128 stands for zero in the data rows.
Two rows play each game, the first against the second. How much does the first row win by? 15 is about a draw, 30 a big win and 0 a big loss. Wins can go round in a circle: one row can beat a second, the second a third and the third the first. Each row has two weighted sums of its numbers, A and B, taken from their middle values. A row wins by its A times the other's B, less its B times the other's A.
[115 140 142 126 145 115 112 132 132 115 130 154 114 122 141 141 156 131]
[126 136 151 109 139 113 115 161 114 122 134 142 114 103 147 156 148 132] -> 19
[120 136 156 101 132 107 116 179 105 123 142 139 113  92 158 169 160 130]
[146 162 122 127  97 109 150 104  91 173 175 147 133 150 119 134 122 155] -> 19
[117 138 152 150 124 100 128 119 119 122 107 128 122 135 153 102 123 137]
[139 154 134 140 144 130 132 126 132 124 126 127 117 135 144 124 140 125] -> 15
[107 164 134 148 130 147 135 123 130  95 115 129 130 131 155 108 179  94]
[128 122 139 130 127 113 116 127 125 131 125 149 118 121 132 142 135 137] -> 16
[126 133 140 137 125 115 124 120 130 129 131 147 138 140 131 156 135 147]
[116 149 147 126 120 116 120 143 121 122 118 136 121 115 157 154 136 122] -> 15
[107 144 106 122  79  88 140 106  91 183 162 116 110 136 136  81 112 143]
[100 133 146 148 118 101 126 107 116 104  91 121 101 148 116  85 126 117] -> 28
[128 136 124 110 103 116 129  99 103 176 186 129 126 137 120 114 105 138]
[ 92 130 148 147 115  97 129 108 114 104  85 121  94 153 119  78 128 116] -> 25
[148 138  59 129 171 156 132 165 157  96 143  76 167 126 133 126 102 157]
[148 139  59 125 170 153 133 167 158  97 141  79 166 126 134 125 104 156] -> 15
[124 134 153 125 133 126 118 151 115 114 111 122 157 114 154 151 153 118]
[133  90 108  73 108 235 159 105 164 150 113 110  94  99  81 106 123  77] -> 22
[132 147 146 124 141 118 133 142 123 121 121 141 113 118 137 136 143 129]
[160 121  75  81 150 130 129 147 170 114 113  85 141 142 135 122  85 137] -> 24
[145 100 118 151 139 111 114 122 127 146 146 162 143 128 130 135 122 154]
[138  76 167 155 215 113 176  94 125 155 139 138 151  96 103 132  95 137] -> 18
[ 98  93 120 133 126 143 104 162 141 117 110  86 131 156 100  96 114 109]
[139 100 118 130 122 132 111 131 131 130 135 157 131 137 127 130 147 139] -> 14
[102 156 114 131 146 132 145 140 153 142 126 127 110 121  93 117 100 115]
[110 140 133 178 107 105 132 114 120 133 154 133 149 139 141 138 138 162] -> 28
[145  98 128 131 130 125 113 134 132 139 137 173 135 136 128 125 148 147]
[123 106 166 147 128 110 125 117 131 134 104 141 107 121 114 116 143 108] -> 17
[127 148 165 139 115 105 114 137 101 102 108 128 138 142 136 137 139 115]
[126 101 114  88 103 120 131 117 181 153 134 141  89  84 117 109 112 128] -> 15
[123 149 135 149 110 108 146 127 116 147 145 141 124 158 145 156 124 130]
[123 141 142 127 139 131 131 139 131 124 110 148 122 120 142 137 124 128] -> 15
[117  84 107 142 125  96  99 132 111 151 136 178 134 143 136 135 161 148]
[127 137 144 143 138 115 123 131 131 132 116 134 124 123 144 125 124 135] -> 15
[136 128 135 123 131 124 118 138 130 126 127 151 117 125 122 132 137 136]
[156 113 127  98 114 140 130 109 184 148 133 153 114  85 109 170 116 133] -> 14
[151 137 107  99 144 137 128 118 145 115 100  98 130  99 150 123 111 153]
[133 129 142 129 118 118 112 136 142 132 116 148 128 131 116 127 137 115] -> 13
[128 157 130 117 134 127 137 137 131 111 119 124 114 122 129 129 148 115]
[ 94 121  93 125 123 174 144 162 141 127 107 101 117 145  71  99 119 103] -> 14
[126 150 145 130 137 117 123 139 126 121 119 131 113 116 126 141 138 122]
[ 97  88 116 129 120 146 101 166 146 114 113  87 131 159  97  86 112 109] -> 16
[140 146 131 123 136 122 122 175 122 117 131 122 142 122 159 155 147 134]
[124 145 147 126 129 126 128 150 130 127 118 141 135 127 164 151 134 125] -> 12
[139 146 132 128 136 125 126 161 126 120 126 125 137 122 151 150 138 136]
[129 136 147 121 136 116 118 146 117 127 125 142 117 111 146 154 141 130] -> 16
[101 148  69 190 120 170  78 117  99  72  84  89 153 148 181 140 170  77]
[136 146 114 121 133 128 124 141 131 120 133 116 115 115 119 135 121 143] -> 14
[148 139  57 130 171 155 133 166 157  98 139  77 167 127 131 126 105 156]
[146 162 121 138  86 104 156 106  89 178 190 145 146 161 120 141 118 158] -> 20
[124 100 136 113 106 137 113  86 102 158 179 112 132 123 140 104 101 177]
[139 115 138 135 135 124 117 133 129 134 124 156 131 129 138 140 137 142] -> 11
[123 117 141 147 157 104 142 125 143 159 126 137 121 129  86 122 115 114]
[119  96 119  79 104 233 169 118 163 149 106 125  94  98  79 122 114  68] -> 13
[154 128 135 115 112 124 139 110 162 141 142 164 120 115 111 154 130 150]
[114  89 154 144 141 120 137 103 139 127  99 111 106 107  65 108 137 102] -> 15
[132 126 132 158 146 126 117 124 121 134 122 126 137 120 137 145 116 138]
[ 97 122  97 128 123 171 140 159 137 127 109 102 120 144  77 102 121 102] -> 14
[129 117 141 140 141 132 136 119 130 137 121 119 134 125 110 128 120 123]
[126 136 150 106 135 113 117 160 113 124 134 140 112 102 148 160 150 130] -> 15
[130 137 134 141 133 111 132 120 119 136 123 136 114 165 131 153 137 129]
[ 95 129 100 127 123 161 139 158 141 131 105 109 113 142  77 105 119 102] -> 12
[137 155 159 143 130 114 129 130 119 108 103 138 135 145 121 118 140 116]
[119 142 136 163 115 110 132 117 123 131 143 133 137 136 140 146 134 151] -> 12
[150 164 122 129  90 105 154 105  91 178 184 148 138 162 119 143 123 155]
[108 123 114 151 144 148 135 171 128 124 107  79 147 151  97  94 102 112] -> 15
[129 151 152 142 135 117 133 149 132 125 112 142 117 139 139 130 147  99]
[118 148 117  89 151 122 118 171 117 106 145 101 111  84 117 165 138 149] -> 16
[115 145 114 121  91  97 141 107  96 173 155 121 111 137 132  95 115 139]
[138 156 120  98 131 117 143 111  99 158 156 152 153 123 116 121 128 128] -> 18
[134 119 133 154 149 115 115 122 124 139 134 149 134 122 140 146 119 144]
[131 135 143 121 153 124 121 134 126 114 116 153 133 107 131 136 138 132] -> 13
[133 129 138 124 130 124 121 137 130 126 130 146 113 122 120 137 135 134]
[131 142 124 106 105 114 127 102 104 174 179 133 121 131 118 116 106 135] -> 18
[124  74 102 130 108 123  97 133 126 127 134 156 152 140 128 130 176 138]
[116 145 160 119 118 106 122 135  95 111 117 135 117 118 149 147 140 130] -> 15
[123 121 133 142 146 131 125 130 124 131 125 123 140 128 131 128 116 136]
[119  97 121  84 108 225 165 122 163 148 108 127  93 101  83 124 115  74] -> 14
[ 97 133 145 147 121 103 126 114 116 105  89 120 101 150 115  85 125 114]
[127 135 148 110 139 115 118 156 115 123 131 144 113 102 143 156 146 133] -> 12
[136 138 135 142 105 114 128  94 110 152 174 133 132 143 129 128 121 163]
[131 121 134 153 153 120 118 124 123 136 135 146 136 122 142 145 113 144] -> 10
[136 127 137 117 130 125 121 142 128 125 129 150 114 121 120 137 138 136]
[122 166 130 135 129 126 134 137 128 109 109 114 127 136 148 126 159 107] -> 10
[156 121  96  94 143 117 126 128 163 118 123  99 143 152 127 145 111 132]
[116 149 108 123  90  99 142 108  91 180 166 119 114 141 128  94 111 140] -> 24
[149 137  59 128 171 156 131 166 155  96 142  78 166 127 134 126 102 156]
[140  73 167 150 220 112 183  91 127 159 144 139 154  93  98 131  91 135] -> 10
[122 134 144 142 126 126 138 112 113 115 106 129 122 149 139 136 132 131]
[150 131 135 115 115 123 140 110 163 141 141 160 116 115 112 157 130 149] -> 20
[123 121 135 130 131 130 107 133 147 130 119 126 117 126 114 132 108 120]
[140 159 119  96 126 116 142 106  96 161 159 150 146 126 114 119 127 132] -> 12
[120 114 113 128 144 135 105 131 128 114 114 134 143 128 142 139 149 126]
[123 135 147 120 131 110 110 132 135 121 109 146 114 108 112 137 131 110] -> 13
[132 133 135 148 160 134 127 132 122 119 110 112 170 113 128 129 116 128]
[126 136 151 114 133 116 115 158 116 124 135 140 114 105 151 161 145 132] -> 16
[139 166 113 160 122 151 131 122 114  95 114 122 122 144 167 109 165  89]
[126 136 152 109 136 115 118 161 111 123 134 140 113 102 146 163 150 131] -> 19
[113 131 124 148 145 138 127 154 130 127 114 100 138 137 110 113 105 121]
[100 126 104 124 124 168 139 148 138 128 110 107 116 138  87 112 120 106] -> 15
[ 90  68 135 152 161 122  85 115 114 136 124 165 155 134 146 145 169 151]
[157  81 116 144 125 198 130 133 123 135 104 110 128 120 122 137 100  92] -> 3
[134 122 140 105 134 119 109 143 136 124 120 158  92 130 126 128 138 124]
[123 138 154 101 135 110 114 168 109 123 137 140 110  96 155 163 153 129] -> 9
[123 138 146 121 120 112 117 141 121 126 130 135 111 113 137 153 140 128]
[136 135 155 132 120 129 136  98 124 114 107 144 113 144 126 135 120 128] -> 15
[145 108 125  73 115 156 147 120 188 158 137 166  84  91 107 146 102  96]
[130 133 144 130 143 125 112 146 128 122 122 141 117 115 108 136 132 122] -> 16
[138 127 125 125 141 123 114 128 147 128 119 122 126 128 124 140 110 121]
[145 163 123 137  87 103 155 104  90 176 190 145 145 162 117 144 121 157] -> 11
[131 140 143 139 138 137 123 149 143 122 109 148 139 135 134 131 125 120]
[117 128 125 108 120 140 159 101  89 160 146 132  87 132 158 107 119 145] -> 17
[119 136 157 151 116 106 117 111 112 104  93 132 126 148 126  95 129 131]
[146 169 105 167 120 156 132 122 112  88 109 120 125 151 177 101 176  82] -> 20
[ 96 129 145 147 123 105 127 123 125 112  94 121  98 143 118  93 126 107]
[165 184  78 186 103 173 134 118 102  66 110 114 129 167 196  81 198  57] -> 21
[134 105 166 122 148 133 140 134 131 125 129 101 124  93  61 185 150  80]
[110 126 117 148 148 139 131 166 129 126 108  87 143 145  99  99 104 115] -> 12
[147 138  62 131 169 155 132 165 157  97 140  78 165 125 133 126 103 154]
[131 151 128 137 134 143 135 148 137 118 108 131 145 133 146 131 121 129] -> 17
[137 112 128 153 146 116 115 121 123 141 137 151 139 123 137 141 118 147]
[ 89  99 117 114 125 139 113 137 129 116 107 104 121 153 114 117 108 109] -> 12
[118 148 135 134 124 113 134 123 126 115 111 122 116 141 135 113 131 130]
[128 112 120  97 109 120 129 115 170 149 132 137  99  92 119 122 117 128] -> 16
[125 107 124 143 117 140 108 117 121 119 128 148 123 141 143 122 158 125]
[136 132 120 101  97 132 144 105  82 179 171 128 131 131 129 130 105 159] -> 16
[114  82 134 127 113 128 109 124 131 137 160 100 146 149 146 142  91 155]
[157 178  94 184 113 170 132 117 103  72 110 117 126 159 190  84 191  67] -> 10
[134 157 131 133 139 140 135 133 132 107 113 127 121 139 142 116 156 109]
[150 122  93  94 146 126 125 136 161 120 115  98 134 137 140 127  93 134] -> 23
[131 112 122 118 118 113 116 137 152 132 127 127 107 122 131 113 113 134]
[147 138  59 128 172 156 132 165 157  95 141  78 167 125 132 125 104 155] -> 17
[146 165 112 159 121 148 128 122 115  97 115 120 126 146 167 111 165  93]
[123 135 150 119 131 112 113 130 133 123 111 145 114 108 119 138 134 111] -> 13
[137 137 123 108 103 131 141 106  85 176 167 131 128 131 128 127 107 152]
[136 127 133 123 130 125 119 136 129 127 129 149 115 124 120 135 136 137] -> 13
[117 129 137 149 121 100 125 114 141 124 126 148 130 119 142 128 150 157]
[129 133 132 133 135 145 124 137 135 128 122 116 129 130 118 128 103 124] -> 15
[147 139  60 127 169 156 133 167 155  96 145  77 166 125 132 127 104 159]
[153 169  99 169 116 157 130 119 110  87 113 119 128 151 175 104 170  85] -> 13
[129 136 149 113 139 116 115 153 118 124 134 144 114 104 146 157 144 133]
[157  96 114 167 150 110 114 123 125 153 153 167 153 125 135 134 111 158] -> 16
[122 123 138 147 138 142 122 128 119 118 109 100 144 130 109 125 119 124]
[129 145 156 130 122 108 105 128 105 110 122 127 148 152 147 136 147 139] -> 15
[113 112 116 110  87  69 157  99 173 146 137 152  87 110 136 101 150 169]
[137 133 126 128 135 129 126 132 128 117 119 137 128 129 141 128 152 123] -> 16
[148 139  62 130 169 155 132 167 157  97 141  79 167 126 133 124 104 157]
[150 124 131 109 111 126 138 108 167 143 143 165 116 110 108 157 127 146] -> 18
[143 115 138 124 123 117 122 128 142 128 128 138 134 142 127 154 121 147]
[112 133 126 143 142 134 129 151 129 126 115 104 136 138 115 116 107 121] -> 13
[153 174  99 177 116 165 129 117 108  78 110 118 123 160 184  89 187  74]
[136 139 166 125 126 107 124 135  92 101 111 145 140 147 160 137 146 136] -> 17
[116 126 115 116 117 114 133 129 151 132 129 131  98 123 130 117 122 134]
[124  91 119 144 109 146 101 118 114 113 131 155 128 143 153 110 173 117] -> 15
[102 138 135 142 105  97 130 110 129 135 130 154 141 124 133 127 155 143]
[136 126 138 118 131 123 119 140 126 125 127 151 113 120 125 133 137 135] -> 17
[126 152 128 133 116 137 131 131 131 109 121 128 121 148 141 109 165 106]
[120 153 107 112  83  93 146 105  86 189 170 124 110 138 125  88 114 140] -> 26
[147 139  58 128 170 155 135 165 155  97 142  79 168 126 131 127 103 157]
[103 143 130 140 165  92 130 147 156 149 101 123 127 126 103 103  92  97] -> 9
[134  89 135 139 140 118 124 117 131 148 142 162 133 129 118 133 133 142]
[132 128 130 147 160 140 123 130 121 115 109 111 172 114 126 130 119 127] -> 14
[127 123 137 149 114 114 123 125 128 133 152 126 142 154 135 153 114 150]
[ 95 132 150 144 116  99 125 109 116 101  85 118  99 154 118  78 126 116] -> 7
[135 146 139 129 127 123 115 139 144 121 104 135 136 123 119 128 131 108]
[137 160 123 158 129 139 129 120 119 103 114 125 120 141 159 116 158 102] -> 16
[119 133 114 119 127 153 127 147 160 142 116 137 104 126  75 125 104 102]
[134 133 145 127 146 125 110 147 130 118 120 142 115 111 108 138 134 122] -> 14
[127 135 151 107 138 114 115 158 114 123 135 142 110 101 145 159 149 134]
[118 151 126 109 143 125 159 117 104 143 141 154 129 131 143 107 137 113] -> 18
[106 125 108 129 122 162 136 145 134 126 111 109 122 134  96 117 121 114]
[ 89 116 168 132 185 121 163 117 124 152 112  87 150  93  89 135  92  96] -> 14
[139 158 122  96 129 118 141 107  97 158 154 152 152 125 113 118 127 130]
[162 108 154 114 116 116 115  91 143 118 104 162 118 133 109 146 117 172] -> 3
[132 146 141 122 155 106  98 165 130 119 109 140 162 108 150 133 153 142]
[129 134 115 136 136 149 115 126 129 106 119 107 115 148 157 119 127 117] -> 13
[ 92 156 112 147 112 128 122 168 153 101  87  85 145 129 112  82 118 115]
[142 171 112 163 121 149 128 121 115  94 113 125 122 147 170 107 171  88] -> 19
[125 155 122 120 117 118 146 117 103 166 154 139 107 140 134 130 114 120]
[111  61 134 124 109 134 107 127 131 137 169  93 154 151 152 140  81 165] -> 13
[118 146 151 109 111 101 119 154 108 135 136 134 115 111 156 169 142 119]
[132 105 124 103 108 119 138  73  86 158 172 107 116 137 140  98  96 181] -> 25
[169 113 103 100 117 163 129 106 181 160 150 168 108  76  93 161  88 120]
[ 74 120 142 140 137 139 151 112  89  90  57  92 130 168 135 108 133 104] -> 29
[149 164 125 147  85 103 155 109  92 172 188 143 150 170 122 152 124 162]
[130 128 112 127 128 108 123 141 146 127 127 113 109 128 147 110 115 142] -> 22
